Here are some points, one per row:
{ 0.98, -0.17,  0.81,  0.46,  0.90,  2.19,  0.64,  1.65,  0.30,  0.38, -0.86,  0.13, -0.42, -0.99,  0.32,  0.95, -0.81,  1.23,  1.03,  0.90, -0.76, -0.72, -0.68,  1.43}
{-0.62,  1.48, -2.04,  0.56,  0.00,  1.85, -0.93,  0.64,  0.47, -1.64,  1.68, -0.13,  0.40, -1.22, -0.06,  0.72, -0.62,  0.34, -1.30, -0.15, -0.53, -0.06, -1.35,  0.32}
{-1.74, -0.05, -0.16,  0.67,  1.49, -0.21, -1.87, -0.51,  0.24, -0.40,  0.11,  1.71, -0.19, -1.32,  0.44,  0.58,  0.83, -0.08,  0.28, -0.45, -0.02, -0.48,  1.43,  0.52}
{ 2.08, -0.31, -0.50,  0.15,  0.41, -1.26,  1.47, -0.15, -0.65,  0.14, -0.27,  0.61, -0.87, -0.88,  0.95,  1.67,  0.53,  1.33,  0.00, -2.42,  0.96, -0.98,  0.24,  0.14}
{-0.17, -2.54, -0.57, -0.74, -1.95,  2.01, -0.06,  0.22, -0.09,  0.39, -0.37,  0.33,  1.04,  0.58,  0.50,  1.97,  0.10,  0.61,  1.16,  0.11,  2.53,  0.61, -0.75,  0.84}
{ 1.07,  0.06,  0.06,  0.17,  0.67,  0.07, -1.63, -0.29,  0.87,  0.88, -0.70, -0.72, -0.05,  0.72, -0.46, -0.64, -1.95,  1.23, -0.05,  2.58,  2.10,  0.60,  1.06, -0.18}
{-0.29,  0.05,  0.14, -0.84, -2.04, -0.14,  1.33, -0.04, -0.06, -0.04, -0.54,  1.05, -0.34,  0.22,  1.41, -2.21, -0.18, -0.97,  0.20,  0.56, -0.72, -0.63, -0.86,  0.74}
{-1.06,  0.52,  1.08, -2.52,  0.41,  0.20,  0.94,  0.01,  1.15, -0.61,  0.73, -0.59,  0.72,  0.50,  0.51,  0.66,  0.75,  1.06, -1.10, -0.74,  0.68,  2.47,  1.04, -0.79}
{-1.21, -0.39, -0.10, -0.31,  0.38,  0.28,  1.52, -1.97,  1.04, -0.83,  0.52, -0.48, -0.12, -0.57, -0.71, -1.77, -1.30, -0.75,  0.25, -0.38,  1.05, -1.75, -1.74, -0.10}
{ 0.35,  1.03,  0.53,  0.22, -0.56,  1.32,  0.52, -0.97, -1.50, -1.25,  0.01,  1.20, -0.65,  1.80, -2.35, -0.86, -0.76,  0.03,  0.62, -1.35, -1.03,  0.64,  0.55, -1.18}
{ 0.72,  0.36, -0.43, -0.21,  1.11, -0.47,  2.04,  0.70, -0.47, -0.93,  0.57, -1.32, -0.18, -0.66, -0.61, -1.14,  1.65,  2.88, -0.88, -0.81, -1.26, -0.85,  1.84,  0.78}
{ 0.81, -0.31, -0.93, -0.33,  0.20,  0.30, -1.04, -0.25,  1.57, -0.65,  1.25, -0.73,  1.08,  0.53, -0.40, -0.50,  0.83, -0.52,  0.71, -1.75,  0.44, -1.43, -0.10,  2.80}
{ 0.70,  1.02, -0.43,  2.42,  0.14,  0.96, -0.61,  1.98, -0.45, -0.62, -1.08, -1.55, -0.20,  0.78,  1.85, -0.99,  0.46, -1.00, -0.15, -0.52,  1.18, -1.03,  0.14, -1.88}
{-0.62, -2.13, -0.09, -1.29, -0.44, -0.23, -0.34,  0.47, -0.23, -0.10, -2.33, -0.26,  0.03,  1.05,  0.12, -0.38, -0.72,  0.03, -0.52, -0.28, -2.81, -1.01,  1.03, -2.56}
{-1.08,  1.75, -0.74, -1.01, -0.61,  0.27, -0.18, -0.21, -0.47,  1.27, -0.40,  1.19, -1.25, -0.82, -1.28, -0.47,  0.54, -1.55, -0.09, -0.22,  0.02, -1.53,  0.75, -0.55}
{ 1.74,  0.21,  0.87, -0.56,  0.30, -0.31,  0.87,  0.60, -0.33, -0.78, -0.40,  0.06, -1.81, -0.24, -0.18,  1.82, -0.59, -0.92, -1.16,  0.42,  0.93,  0.53, -0.53, -0.89}
{-0.27, -1.01,  0.38,  1.32, -0.09,  0.23,  0.00, -0.68, -1.60, -1.78,  0.07,  0.59,  1.30, -0.99, -1.21, -1.08,  0.71, -1.46,  0.76,  0.02,  0.16,  1.74,  1.08,  0.21}
{ 1.38,  0.84,  0.01, -1.59,  0.72, -0.87, -0.15,  1.47,  1.05, -0.46,  2.14,  0.25,  2.58,  0.14, -0.99, -0.12, -0.75, -1.11,  1.56, -0.57, -0.86,  0.00, -1.15, -0.40}
{-1.26, -0.16, -0.27,  1.53,  0.63, -0.89,  0.23,  0.78, -1.08, -0.22,  1.33,  0.93, -0.17,  1.45,  0.25,  0.10, -0.09, -0.87, -2.18, -0.61, -0.64,  0.12,  0.79,  1.34}
{ 0.58, -1.11, -1.20, -0.48,  3.12,  0.09,  0.30, -0.09, -0.87,  1.12, -0.73, -0.35, -0.49,  0.82,  1.14,  0.33, -0.03,  0.08, -0.07,  1.93, -0.41, -0.16, -2.11,  1.10}
{ 1.68, -0.36, -0.29, -0.13, -0.95,  0.80, -0.53, -1.88, -0.49,  2.69,  0.64, -0.99, -1.28, -0.22,  0.93,  0.75, -0.41, -0.26,  0.58,  1.85, -0.58,  1.47,  0.69,  0.26}
{-0.48,  1.98, -0.80, -0.65, -0.10,  0.03, -0.98, -1.07,  0.23, -0.69, -0.87, -1.52,  0.99, -0.67,  0.65, -0.81,  0.72, -0.94,  1.24, -1.12, -0.43,  0.39,  0.08,  0.52}
{-0.54,  0.64,  0.49, -0.63,  0.48,  0.72, -1.12,  0.33, -0.35, -1.02,  0.13,  0.74, -0.61, -0.17,  0.79, -0.44, -0.99, -0.12,  2.25,  0.16,  0.25, -0.77,  1.56, -0.19}
{ 0.63,  1.06,  0.19, -0.93,  0.62,  0.09, -0.13, -0.29, -0.24, -1.29, -0.10, -0.06,  0.78, -0.58, -0.50,  0.03,  1.76, -0.07, -0.09,  0.77, -0.83, -2.99,  1.42, -0.69}
{ 0.49, -0.45,  1.18,  0.02, -0.80, -0.54,  0.12,  0.86, -0.15,  0.51,  0.14, -0.81, -0.13,  1.37,  0.09,  0.83,  0.10, -0.33, -0.79,  1.73, -0.32, -0.73,  0.17,  0.37}
{-1.20,  0.45,  0.43,  1.42, -0.14, -0.62,  1.94, -0.61,  1.13,  2.60, -1.23,  0.47, -0.55,  1.55, -0.48,  0.95,  1.45,  0.16,  1.33,  0.68,  0.10,  1.09,  0.67, -0.79}
{-1.46, -0.09, -0.45, -0.07, -0.79, -0.47, -0.06,  1.36, -0.78,  1.17,  0.43,  1.12, -0.71, -1.87, -0.78, -1.90, -0.34, -1.41, -0.17,  0.40,  0.06,  0.60,  0.84, -0.43}
{-0.48, -0.41, -1.56,  0.31, -0.70, -0.15, -0.53, -0.89, -0.87,  1.43, -1.31,  0.65,  0.54, -0.38,  0.53, -0.86, -0.13, -0.02, -1.38,  0.50,  0.21,  2.65, -0.62, -1.74}
{ 0.55, -0.52, -1.41,  0.52, -0.81, -1.61, -0.01, -0.05,  1.56, -0.33, -0.85, -0.93,  0.43, -0.39, -1.13,  0.98,  0.03,  0.73, -0.22,  0.20,  1.20,  1.15,  0.36, -0.53}
{-0.16,  0.79,  1.16, -0.78, -0.77, -1.00, -0.73,  0.40,  0.96,  0.72, -2.03,  0.14, -0.82,  0.86, -0.34,  1.14, -0.34,  0.56, -0.75, -0.46,  0.10,  1.91, -0.55,  1.41}
{-0.63, -1.20,  1.74, -0.27,  0.56,  1.17, -1.82, -0.87,  0.01,  1.14,  1.15,  0.50,  1.49, -0.81, -0.52, -1.40,  0.35,  0.43, -1.31, -1.85,  0.48, -0.35, -1.28,  0.36}
{-0.61, -1.29,  1.01,  0.49,  0.53, -2.66,  1.47, -0.21,  0.04, -0.07, -0.05, -2.40, -0.31, -1.00, -0.66,  1.41,  0.09, -0.64, -0.03, -1.12, -0.38, -0.19, -0.08,  0.36}
{-1.29,  1.02,  0.58,  0.82, -1.08, -0.90, -0.19,  0.12, -1.93,  0.72,  0.63, -1.18,  0.56,  0.57,  0.48,  1.64, -0.64,  2.34,  0.42,  1.28,  0.80, -0.14, -0.87,  0.48}
{ 1.29,  0.46,  0.48,  2.38, -0.07,  0.08,  0.57, -0.19,  0.67, -0.39,  0.47,  1.49,  1.20,  0.50,  1.37,  0.47, -1.17,  0.01, -1.97, -0.23, -1.40, -0.24, -0.07, -0.22}
{ 0.11, -1.23,  0.82, -0.15, -0.76, -0.33, -1.06, -0.39,  1.32, -1.05,  2.10,  0.84, -1.99,  0.32,  0.31, -1.45,  0.92, -0.07,  1.80,  0.91, -0.28,  0.07, -3.01, -0.90}
Along one direction, these points spread out more than along any other. Take the direction at right angles to it along which they spread out most. Then take the direction at right angles to both along which they spread out most. Go by this last direction. For each point below, how far along it does it lie, from 0 to 99? 50 is the average, and the first point above lies past it. One standard deviation of the points above along it is 16.
{-1.08,  1.75, -0.74, -1.01, -0.61,  0.27, -0.18, -0.21, -0.47,  1.27, -0.40,  1.19, -1.25, -0.82, -1.28, -0.47,  0.54, -1.55, -0.09, -0.22,  0.02, -1.53,  0.75, -0.55} 31
{ 0.49, -0.45,  1.18,  0.02, -0.80, -0.54,  0.12,  0.86, -0.15,  0.51,  0.14, -0.81, -0.13,  1.37,  0.09,  0.83,  0.10, -0.33, -0.79,  1.73, -0.32, -0.73,  0.17,  0.37} 49
{-0.27, -1.01,  0.38,  1.32, -0.09,  0.23,  0.00, -0.68, -1.60, -1.78,  0.07,  0.59,  1.30, -0.99, -1.21, -1.08,  0.71, -1.46,  0.76,  0.02,  0.16,  1.74,  1.08,  0.21} 40
{ 1.07,  0.06,  0.06,  0.17,  0.67,  0.07, -1.63, -0.29,  0.87,  0.88, -0.70, -0.72, -0.05,  0.72, -0.46, -0.64, -1.95,  1.23, -0.05,  2.58,  2.10,  0.60,  1.06, -0.18} 63
{ 0.11, -1.23,  0.82, -0.15, -0.76, -0.33, -1.06, -0.39,  1.32, -1.05,  2.10,  0.84, -1.99,  0.32,  0.31, -1.45,  0.92, -0.07,  1.80,  0.91, -0.28,  0.07, -3.01, -0.90} 80
{-1.20,  0.45,  0.43,  1.42, -0.14, -0.62,  1.94, -0.61,  1.13,  2.60, -1.23,  0.47, -0.55,  1.55, -0.48,  0.95,  1.45,  0.16,  1.33,  0.68,  0.10,  1.09,  0.67, -0.79} 30
{ 1.74,  0.21,  0.87, -0.56,  0.30, -0.31,  0.87,  0.60, -0.33, -0.78, -0.40,  0.06, -1.81, -0.24, -0.18,  1.82, -0.59, -0.92, -1.16,  0.42,  0.93,  0.53, -0.53, -0.89} 46
{ 0.81, -0.31, -0.93, -0.33,  0.20,  0.30, -1.04, -0.25,  1.57, -0.65,  1.25, -0.73,  1.08,  0.53, -0.40, -0.50,  0.83, -0.52,  0.71, -1.75,  0.44, -1.43, -0.10,  2.80} 79
{ 2.08, -0.31, -0.50,  0.15,  0.41, -1.26,  1.47, -0.15, -0.65,  0.14, -0.27,  0.61, -0.87, -0.88,  0.95,  1.67,  0.53,  1.33,  0.00, -2.42,  0.96, -0.98,  0.24,  0.14} 45
{-0.17, -2.54, -0.57, -0.74, -1.95,  2.01, -0.06,  0.22, -0.09,  0.39, -0.37,  0.33,  1.04,  0.58,  0.50,  1.97,  0.10,  0.61,  1.16,  0.11,  2.53,  0.61, -0.75,  0.84} 82
{ 0.70,  1.02, -0.43,  2.42,  0.14,  0.96, -0.61,  1.98, -0.45, -0.62, -1.08, -1.55, -0.20,  0.78,  1.85, -0.99,  0.46, -1.00, -0.15, -0.52,  1.18, -1.03,  0.14, -1.88} 40
